In the data rows, the value 50 means zero.
Here are some points:
61 51 56 54 56 61 65 68
56 55 59 62 65 58 60 67
67 65 63 65 59 51 53 50
60 51 56 61 52 64 67 57
61 52 53 56 66 55 57 60
59 54 55 56 65 63 56 53
67 61 51 55 66 68 60 67
61 51 56 60 61 52 61 67
59 61 63 55 62 50 59 60
65 62 65 65 63 59 64 63
57 63 52 58 52 51 54 64
53 53 58 58 53 64 62 63
55 57 59 54 66 63 57 55
63 64 64 65 60 64 64 62
53 53 60 58 58 60 63 64
50 52 63 55 54 53 57 62
56 53 63 53 61 59 55 59
55 51 52 59 67 62 67 68
61 66 57 59 56 52 50 53
59 56 62 54 56 59 57 53
Here are 12 more points, each followed by its number:
63 65 54 66 62 65 63 67 0
54 64 62 67 61 53 51 55 1
65 62 55 59 67 67 64 68 2
56 58 63 61 67 64 64 55 3
60 51 52 54 54 55 67 67 4
62 62 55 63 68 62 55 56 5
65 64 63 58 65 59 54 58 6
57 62 68 64 56 54 54 55 7
52 56 64 54 59 63 56 54 8
64 65 68 61 64 53 53 60 9
64 66 65 55 63 64 55 67 10
60 68 61 61 63 56 50 53 11
Which of these numbered points is nearest to each point below, ignoring the 2 directions in which the first points spread most? Its number follows each.
55 56 61 56 65 67 61 57 > 8
56 53 62 54 62 58 62 60 > 6
57 52 60 55 63 66 60 55 > 8
55 56 63 53 55 63 58 56 > 8
51 57 60 51 51 61 63 53 > 8
67 65 64 54 63 59 56 54 > 6
60 56 67 67 53 59 61 59 > 7
65 66 59 61 66 60 60 66 > 2
62 50 52 61 52 56 64 67 > 4
50 62 64 51 51 55 59 52 > 8
63 64 63 60 64 66 60 67 > 10
68 65 57 64 66 61 51 52 > 5
62 57 67 66 55 63 62 65 > 7
52 55 53 51 52 63 63 52 > 8
66 59 50 65 65 65 56 60 > 5
58 54 51 68 66 64 65 67 > 1
51 62 61 56 54 52 53 50 > 11
67 51 54 55 58 52 59 65 > 4
52 50 54 52 51 56 67 66 > 4
57 51 54 52 54 59 67 65 > 4
62 62 54 65 61 66 67 64 > 0
54 56 66 56 52 54 65 59 > 7
